The rows of R fall into 4 groups, and each row is roughly a mix of its group's hidden directions.
R (136 x 10):
17	-7	-22	-9	5	-1	4	-10	-14	6
3	-6	-4	-5	5	3	-28	-14	8	-10
-10	-8	17	-18	2	-16	-2	-12	3	-8
11	10	-12	-5	9	8	6	-5	-13	22
2	-23	-7	2	3	-3	-7	20	-1	-14
15	14	5	-13	-7	8	1	-12	-14	13
5	18	-6	8	19	11	-5	-11	-11	5
14	3	-3	5	-6	18	6	-4	-18	16
-12	-1	0	-2	5	10	8	3	-17	25
-9	-16	3	-10	-19	-18	3	-3	7	-8
-5	-14	14	4	17	2	-7	3	-22	-2
-3	7	4	2	-6	-1	28	13	-10	9
14	-7	-11	11	-21	5	-14	3	-5	-8
23	1	-6	-1	-3	-3	-5	1	-24	9
-29	6	11	0	3	3	-3	13	8	1
7	-12	6	-9	8	-6	-21	-14	13	-3
-15	-9	17	-16	3	-12	-5	-13	-1	-6
14	4	-13	25	-3	13	0	2	2	-7
-17	5	-1	10	-11	-7	9	10	15	-16
17	20	0	14	15	8	4	6	-5	-4
1	-15	7	-4	13	-10	-16	-7	19	-7
-25	-1	8	2	1	-2	-4	18	11	-8
15	-5	-9	8	-17	-7	-2	-13	0	-18
7	6	-17	22	-7	1	-11	3	7	-13
8	15	3	8	24	3	-3	-13	-12	0
-21	-5	5	-4	12	6	-3	23	5	2
4	11	-4	6	21	15	-12	-9	-2	13
-13	-1	1	6	12	7	12	-20	14	11
9	4	3	4	27	15	4	-5	-4	11
-14	0	3	-4	16	0	16	-16	10	11
-14	-6	5	-14	-18	-15	-7	9	2	-10
-12	12	9	-4	5	-2	24	14	-6	0
-22	-3	6	-4	11	6	-5	23	2	3
-11	-6	0	-12	-22	-15	-10	8	2	-8
-9	19	-10	15	-3	5	11	15	-6	-9
-7	-3	6	-21	-12	-17	-8	12	-6	-7
3	11	7	3	24	9	9	-14	1	12
-8	10	8	2	15	1	16	-19	10	9
8	-23	-12	2	-1	-2	-3	9	3	-20
8	-2	-5	0	-18	-9	6	4	25	-8
-13	12	10	-6	6	-3	24	14	-4	-3
-2	-29	10	-1	6	-9	-4	-4	-7	-10
11	-14	-5	-6	-10	10	-12	-15	-10	14
-1	1	-7	9	8	7	3	-23	9	19
4	14	-7	-6	-20	-2	10	9	20	1
14	20	5	12	9	0	16	5	-12	-1
6	8	-6	16	16	11	11	-15	6	10
8	23	-4	5	11	16	2	4	0	15
4	24	-11	1	-5	15	7	12	3	9
16	7	-1	7	-1	19	7	-3	-16	14
2	23	-9	-3	6	20	0	6	-1	13
17	-12	-10	4	-11	2	-20	-14	3	3
-16	-8	8	4	-7	-10	-1	3	19	-19
21	2	-6	-2	0	-1	7	-23	-7	10
-4	-8	-1	-7	-25	-10	15	11	6	-5
12	-19	-3	-2	-2	2	-21	-15	6	0
3	5	12	-11	-3	-5	-9	21	-10	-18
-21	3	-11	-8	15	14	2	13	2	8
3	9	-4	4	12	23	-7	9	0	18
-12	-10	2	-13	-22	-7	0	8	13	5
-5	-6	-8	11	5	8	10	-22	11	15
4	18	-4	7	19	8	-4	-14	-13	6
6	-13	-1	-2	-17	2	-17	15	-9	-12
-11	9	8	0	13	-17	4	10	16	-12
10	-20	-11	3	-3	-5	-6	14	-1	-19
-10	-17	-17	-10	16	8	7	-8	7	0
-19	2	0	2	8	7	11	-9	24	3
3	19	0	6	17	17	-3	5	-12	10
-7	-6	-6	-4	-26	-14	-4	6	4	-14
-11	19	1	3	4	2	19	14	-10	7
5	11	-1	6	24	12	-8	-11	-9	8
8	22	-4	3	15	18	-1	5	-2	10
-24	-6	11	-4	7	2	3	-1	20	-7
-11	-13	-4	-15	-20	0	-2	7	14	9
11	-7	-7	1	-10	18	-2	-9	-18	15
-6	-24	-6	-1	-22	0	-5	-8	4	-3
5	20	-3	5	19	10	1	-8	-15	6
11	25	-1	8	14	12	3	4	-1	7
-19	0	5	-4	14	7	-1	22	3	9
-5	0	-8	16	14	10	17	-11	11	9
17	-2	-8	6	-17	-9	1	-15	2	-17
5	22	-5	3	13	19	-5	2	0	13
-3	13	-5	2	19	12	-14	-15	-9	6
-19	-20	6	-16	-9	-5	-1	-6	4	7
-13	0	-1	3	17	3	17	-14	13	9
26	-2	3	3	-13	-12	-4	-8	-13	-5
-18	16	13	-3	6	7	-2	11	-3	16
7	-18	8	-12	4	-9	-16	-14	11	5
1	12	4	1	-9	1	27	11	-11	4
6	-6	4	-8	9	-5	-23	-13	14	-9
-13	-15	-15	-13	15	6	-3	13	-5	-2
-14	13	9	-18	5	-19	8	0	5	-3
-2	9	-2	6	21	7	-15	-18	-9	6
-2	2	-16	25	-2	9	5	-6	14	0
-7	-19	-2	-5	-25	-4	-11	-4	2	-1
7	14	-11	18	-10	-3	1	7	8	-18
3	2	-13	25	2	13	5	-10	11	2
1	-24	10	4	-3	-18	-1	-5	3	-14
-11	-1	0	0	18	2	20	-14	9	12
-1	-18	8	4	16	-7	-11	-15	-10	-8
20	5	-11	-9	5	3	2	-3	-20	14
12	-9	-4	7	1	-4	-20	-8	16	-16
-3	7	-10	-6	13	11	0	16	-13	19
9	-13	5	-10	-12	2	-18	12	-15	-4
-4	-7	1	-7	-17	-20	12	-5	-2	-17
20	-1	-14	-5	-2	1	-6	6	-23	1
11	-2	11	-24	-3	-3	-9	-18	1	0
-14	-17	15	-17	11	5	0	-3	-2	9
-13	-17	-12	-9	19	4	8	1	11	4
-27	-1	-6	-8	13	9	2	9	10	1
28	-5	-14	1	-5	-4	3	-11	-8	-3
5	-2	17	-23	3	-6	-7	5	-16	-1
-20	-22	7	-13	-7	-2	1	-6	6	5
5	18	-17	9	-14	11	-9	-2	-11	-1
14	3	-26	12	0	10	7	4	0	8
1	15	-15	22	-5	9	3	10	-4	-10
0	-16	3	6	9	-13	-6	-18	-9	-15
-14	-4	6	-15	3	6	7	-2	-16	21
-4	-15	1	-4	-22	-8	5	14	13	-6
-9	6	-1	0	-5	4	16	8	-17	22
-27	-2	7	-1	4	-3	-2	17	12	-4
-12	3	-13	24	3	5	7	17	-2	-1
-7	-19	7	-5	-13	-21	2	-7	1	-12
10	-2	4	-10	-3	-4	-10	23	-16	-10
0	-22	10	3	-6	-18	3	-1	-1	-17
-12	-6	8	6	-9	-7	0	-6	20	-20
0	21	-9	-1	9	19	-6	0	1	16
2	-18	-15	10	-23	3	-1	-9	4	0
17	-1	-17	-9	6	6	-1	-3	-21	9
2	21	-8	-3	-12	10	11	15	7	10
9	-12	0	-6	-5	-13	-12	17	-17	-10
6	3	-2	-7	-11	11	3	-7	-19	22
13	-10	-11	12	5	17	-5	-7	-5	17
-4	-9	9	-22	-8	-10	-11	13	-10	-5
7	-8	-11	5	-13	15	0	-5	-18	16
-3	6	-2	-5	-13	13	4	23	10	14

One row of each group comes first, with its name. Which group is each row after those in?
-22	-1	12	4	2	-2	5	-1	23	-5 -> (21)
9	-8	3	-5	5	-9	-20	-12	17	-10 -> (79)
6	-22	11	5	-5	-14	10	8	-1	-14 -> (20)
8	-6	-4	4	-21	0	-17	16	-7	-11 -> (28)

14	5	14	-24	-7	1	6	-12	-6	1 -> (79)
2	-6	9	7	-14	-11	0	-14	14	-19 -> (21)
15	-1	-15	23	3	15	7	-2	0	1 -> (28)
9	6	-4	14	20	1	-2	-15	-14	-9 -> (20)
-5	8	6	-4	-2	-10	8	20	-1	-23 -> (28)
11	-3	-3	3	-15	-10	8	6	23	-10 -> (20)
4	15	0	4	16	20	-3	9	-9	12 -> (20)
19	-7	-11	5	-13	-7	1	-16	0	-15 -> (21)
-11	6	-12	16	-8	-6	18	0	15	-6 -> (28)
-14	16	11	-6	11	-7	17	12	2	-6 -> (79)
